[105 119 160 135 121 131] : K921
[105 131 159 121 119 135] : K590
[119 160 131 105 135 122] : K366
[135 121 131 105 160 118] : K313
order: [105 119 121 131 135 159]	K590
order: [105 119 121 131 135 160]	K921
order: [131 121 135 160 119 105]	K921

[194 195 185 171 155 143 135 131 128 129 129 128 128 127 128 129 128 128
 128 128] -> K921
[172 156 144 136 132 130 129 128 127 128 128 127 129 128 128 129 127 128
 128 128] -> K992
[195 192 182 165 151 140 134 131 129 129 129 129 128 128 129 127 128 129
 128 128] -> K590
[195 191 176 161 146 138 132 130 129 127 126 128 128 128 128 128 128 127
 129 128] -> K661
[195 186 172 155 144 136 131 128 128 128 127 128 127 127 127 129 129 128
 128 129] -> K313
[128 128 126 128 128 128 131 131 137 145 157 173 188 196 193 181 166 151
 140 134] -> K499
[151 166 181 192 196 188 174 159 146 137 131 129 129 128 127 129 128 129
 127 127] -> K366
[128 134 170 193 132 142 156 127 195 127 185 135 169 131 184 129 154 142
 128 127] -> K11
[127 129 131 135 142 154 170 185 195 194 184 169 156 142 134 132 128 128
 127 127] -> K624
order: [127 128 128 128 128 128 129 129 129 129 129 129 131 134 140 151 165 182
 192 195]	K590
order: [182 134 129 128 195 131 129 129 129 165 129 128 192 128 128 127 140 129
 151 128]	K590
order: [127 127 127 127 128 128 128 128 128 128 129 129 129 131 136 144 155 172
 186 195]	K313
order: [127 127 127 129 131 135 142 154 170 185 195 194 184 169 156 142 134 132
 128 128]	K624

[133 145 144 118 178 162 194 113] = K992
[ 81 155  90 129  76 129 146 163] = K170
[ 89 156 173  75 145  61 160 104] = K661
[122  73 154  70 157 101  89 119] = K869
[ 61  76 104 145 156  89 173 160] = K11
order: [119 122  73 154  70 157 101  89]	K869
order: [113 118 133 144 145 162 178 194]	K992
order: [129  81 146 129 155  76  90 163]	K170
order: [118 133 194 113 144 178 145 162]	K992
order: [ 61 104 173 156 160 145  89  76]	K11
order: [133 178 144 145 113 162 194 118]	K992
order: [ 75 145  61 160 104  89 156 173]	K661

[187 206 110  80 123 174 115  84  84 185  86 160  73 105 159] : K921
[115 123 160 110  83 206  86  73 174 184 159  84 105 187  80] : K624
[ 73  84 110 115 159 123  80  84 160 184 206  86 174 187 105] : K869
order: [115  84  84 185  86 160  73 105 159 187 206 110  80 123 174]	K921
order: [206 110  80 123 174 115  84  84 185  86 160  73 105 159 187]	K921
order: [159  73 160 206 123 187 174 105 110  84  86 185  80  84 115]	K921
order: [105 187 174  86 206 184 160  84  80 123 159 115 110  84  73]	K869
order: [ 73  80  83  84  86 105 110 115 123 159 160 174 184 187 206]	K624
order: [ 80  84 160 184 206  86 174 187 105  73  84 110 115 159 123]	K869

[ 69 161 129  67 199  51] = K170
[128 215 151  99 179  96] = K499
[ 97 127 115  67 191  52] = K751
[109 162  91 125 121 102] = K921
[ 50 165  93 108 136  67] = K624
[201  73 102 135 141 105] = K313
[120 112  86 115 124 154] = K590
[149 190  87  98 143 107] = K661
[141 201  73 135 102 106] = K992
[148 160 123  98 160 140] = K11
[ 90 126 108  89 165 110] = K366
[131 153 148  93 161 114] = K869
order: [201  73 135 102 106 141]	K992
order: [108 136  67  50 165  93]	K624

[136 123 131 133 121 118 134 125 123 131 130 125 127]  K921
[151 124 130 143 121 140 121 122 143 116 109 124 146]  K992
[129 147 118 123 134 163 137 135 140  95 102 142 160]  K499
[114 107 146 123 120  78 116 142 122  96 171 106  91]  K366
[149 120 138 129  78 116 153 142 117 135 175  82 126]  K590
[129 142 116 126 120 175 134 117 138  82  78 149 153]  K11
[ 93  88 162 121 115  70 107 135 119 217 192  93  92]  K661
order: [ 95 102 118 123 129 134 135 137 140 142 147 160 163]	K499
order: [ 78  82 116 117 120 126 129 134 138 142 149 153 175]	K11

[144 153 129 118 150 100 150 171 158 163 141 100 114 123 118 124 113  90
 148 112 135 164 152 165 130 166 113 141 151 138 175 140 112 131 118 154
 184 164 202 123 104 143 113 147 157 124 142 158 166 141] : K624
[152 123 202 124 112  90 131 141 165 113 154 148 157 140 104 164 150 147
 129 100 135 158 150 163 142 158 164 113 166 113 175 138 123 130 153 184
 141 143 101 141 112 124 118 118 118 166 114 144 151 171] : K366
[ 93  83 160 134 177 159 155 106 187 166 138 128 168 142 172 109 184 138
 150 123 170 117 138 141 122 110 140 135 165 175 166 123 127 169 167 116
 133 111 146 115 131 157 115 107 130 157 178 141 186 133] : K751
[143 114 124 158 147 154 141 152 150 157 123 202 184 112 163 141 135 165
 175 112 153 166 118 104 130 113 141 166 164 171 100 113 118 163 100 151
 138 124 158 129 123 140 118 113 150  90 142 131 144 148] : K992
[128 109 140 133 165 127 177 122 169 107 159 123 141 184 138 175 131 142
 115 133 123  93 116 177 117 160 111 138 186 166 146 167 157 150 115 130
 135 106 155 166  83 138 110 172 170 187 141 157 168 134] : K661
order: [133 186 141 178 157 130 107 115 157 131 115 146 111 133 116 167 169 127
 123 166 175 165 135 140 110 122 141 138 117 170 123 150 138 184 109 172
 142 168 128 138 166 187 106 155 159 177 134 160  83  93]	K751
order: [112 151 154 153 158 141 150 124 123 131 100 141 202 150 171 165 175 100
 124 118 164 129 113 104 138 143 113 164 118 118 113 158 130 157 166 142
 148 140 144 114 147 135  90 141 184 163 152 166 112 123]	K624
order: [171 143 113 151 142 100 175 157 147 123 129 141 131 112 165 163 166 113
 123 148 158 184 141 140 141 202 164 135 150 114 118 144 118 153 138 100
 113 154 152 163 150 112 104 166 158 124 124 118  90 130]	K992
order: [133  93  83 160 134 177 159 155 106 187 166 138 128 168 142 172 109 184
 138 150 123 170 117 138 141 122 110 140 135 165 175 166 123 127 169 167
 116 133 111 146 115 131 157 115 107 130 157 178 141 186]	K751
order: [ 83  93 106 107 109 110 111 115 115 116 117 122 123 123 127 128 130 131
 133 133 134 135 138 138 138 140 141 141 142 146 150 155 157 157 159 160
 165 166 166 167 168 169 170 172 175 177 177 184 186 187]	K661
order: [143 113 147 157 124 142 158 166 141 144 153 129 118 150 100 150 171 158
 163 141 100 114 123 118 124 113  90 148 112 135 164 152 165 130 166 113
 141 151 138 175 140 112 131 118 154 184 164 202 123 104]	K624
order: [164 113 144 165 112 153 141 150 123 202 131 143 171 163 184 166 164 114
 100 113 150 141 124 118 158 148  90 118 123 140 141 152 166 175 130 138
 118 113 151 158 124 154 135 104 147 142 129 112 157 100]	K624

[118 149 185 121 123 140 105 106 160 161 122 129 115 110 116 142 107 135
 132 152 132 125  97 156 165 108 132 114 113 126 123 153 162 105 139  92
 136 130 108 118 141 131 119 115 118] : K366
[135 143 185 130 121 120 108 112 153 114 124 139 131 115 140 127 113 126
 127 160 118 138 124 140 131 128 143 128 102  88 134 135 140 115 159 122
 151 119 106 117 125 117 122 120 119] : K992
[135  77 114 126 123 114  94 108 162 130 133 121 144 107 145 141 122 131
 137 119 168  99 134 117 130 197 123 107 147 113 112 141 110 121 130 122
 145 129 125 115 136 123 137 147 160] : K170
[ 98 113 110 141 129 132 123 108 140 164 148 129 110 125 144 153 126 120
 112 139 138 143  98 124 128  98 144 128 126  95 122 135 119 131  85 123
 121 114 141 146 148 131  96 119 109] : K11
[122 114 119 107 123  77  94 141 125 130 121 141  99 121 115 122 147 130
 130 126 147 131 135 117 137 129 110 144 123 112 162 114 145 137 145 168
 108 136 123 134 160 113 197 133 108] : K869
[109 116 133 161 123 123 136 127 130 149 142 132 113 122 137 142 126 121
 111 138 136 137 109 127 126 115 121 122 122  95 141 139 133 137 110 119
 128 115 144 138 150 122  92 109  97] : K751
[131 134 136 120 143 128 124 113 135 128 138 160 127 112 143 139 185 117
 115 140  88 106 159 118 119 117 130 114 115 126 102 151 121 140 122 127
 140 122 124 131 108 120 119 125 153] : K499
[141 115 108 107 113 160 162  94 133 122 107 110  99 137 114 197 119 125
 123 130 121 117 123 144 145 147 130 135 122 129 145 114 141 130 147 123
  77 131 122 134 126 112 137 137 168] : K661
[124 138 185 179 116 123 151 150 123 147 123 129 111 112 110 129 116 135
 115 138 133 124 115 141 145 136  80 103 121 123 163 154 169 132 157  95
 128 128 141 126 156 111  95  83  85] : K624
[136 134 197 147 110 108 114 123 147  99 125 144 137 117 141 119 122 122
 121 160 122 130 130 141 129 133 135 131  94  77 145 137 145 126 168 123
 162 113 112 107 130 115 114 123 107] : K313
[122 141 192 123 115 127  98 105 162 138 124 136 128 113 128 135 115 128
 129 158 131 124 106 154 157 112 143 125 101 102 125 147 155 111 146 104
 152 121 105 108 136 130 118 128 117] : K921
order: [107 123 114 115 130 107 112 113 162 123 168 126 145 137 145  77  94 131
 135 133 129 141 130 130 122 160 121 122 122 119 141 117 137 144 125  99
 147 123 114 108 110 147 197 134 136]	K313
order: [ 77  94  99 107 107 108 110 112 113 114 114 115 117 119 121 121 122 122
 123 123 123 125 126 129 130 130 130 131 133 134 135 136 137 137 141 141
 144 145 145 147 147 160 162 168 197]	K170
order: [124 126 135 121 127 102 135 112 117 131 151 139 119 122 108 140 113 120
 117 131  88 120 124 128 127 106 125 114 140 118 138 159 119 128 185 134
 130 143 122 115 140 143 160 115 153]	K992
order: [130 115 114 123 107 136 134 197 147 110 108 114 123 147  99 125 144 137
 117 141 119 122 122 121 160 122 130 130 141 129 133 135 131  94  77 145
 137 145 126 168 123 162 113 112 107]	K313
order: [ 80  83  85  95  95 103 110 111 111 112 115 115 116 116 121 123 123 123
 123 124 124 126 128 128 129 129 132 133 135 136 138 138 141 141 145 147
 150 151 154 156 157 163 169 179 185]	K624

[138 105 141 153 128 176 174 106 125  78  93  97 165 134 113 182 166  93
 132 137 144 124 119 111  61 126 162 147 115 110 138  81  95 139 112 139] -> K869
[113  83 162 146 136 166 181 150 160 122 155 124  67 123 194 134 153 146
 132 126 110 137 160 159 150 123 113 106  95 139  87 168 159 185 115 106] -> K992
[137 106 155 160  83 160 150 134 132 126 159 115 123 110  87 168 162 124
 136 122 147 166 159 153 150  95 146 139 181 106 194 113 113 123 185  67] -> K751
[138 142 135 141 123 145 185 127 163  78  83 115 186 149 129 182 152 115
 120 144 172 112 128 111  87 119 158 155 118  97 172  97 118 144 104 147] -> K313
[123  68 123 159 155 113 185 147 110 122 113 150 160 139 153 134 159 160
 126 137 168 124  83 162 181 132 166 106 115 194 146 106  87 150 136  94] -> K590
order: [ 67 185 123 113 113 194 106 181 139 146  95 150 153 159 166 147 122 136
 124 162 168  87 110 123 115 159 126 132 134 150 160  83 160 155 106 137]	K751
order: [139 150 123 162 110 115 150 113  87 159 124 168 113 106 146 160 137  94
  83 132  68 185 159 153 134 181 166 147 122 155 194 123 160 126 106 136]	K590
order: [110 137 160 159 150 123 113 106  95 139  87 168 159 185 115 106 113  83
 162 146 136 166 181 150 160 122 155 124  67 123 194 134 153 146 132 126]	K992
order: [ 67  83  87  95 106 106 110 113 113 115 122 123 123 124 126 132 134 136
 137 139 146 147 150 150 153 155 159 159 160 160 162 166 168 181 185 194]	K751

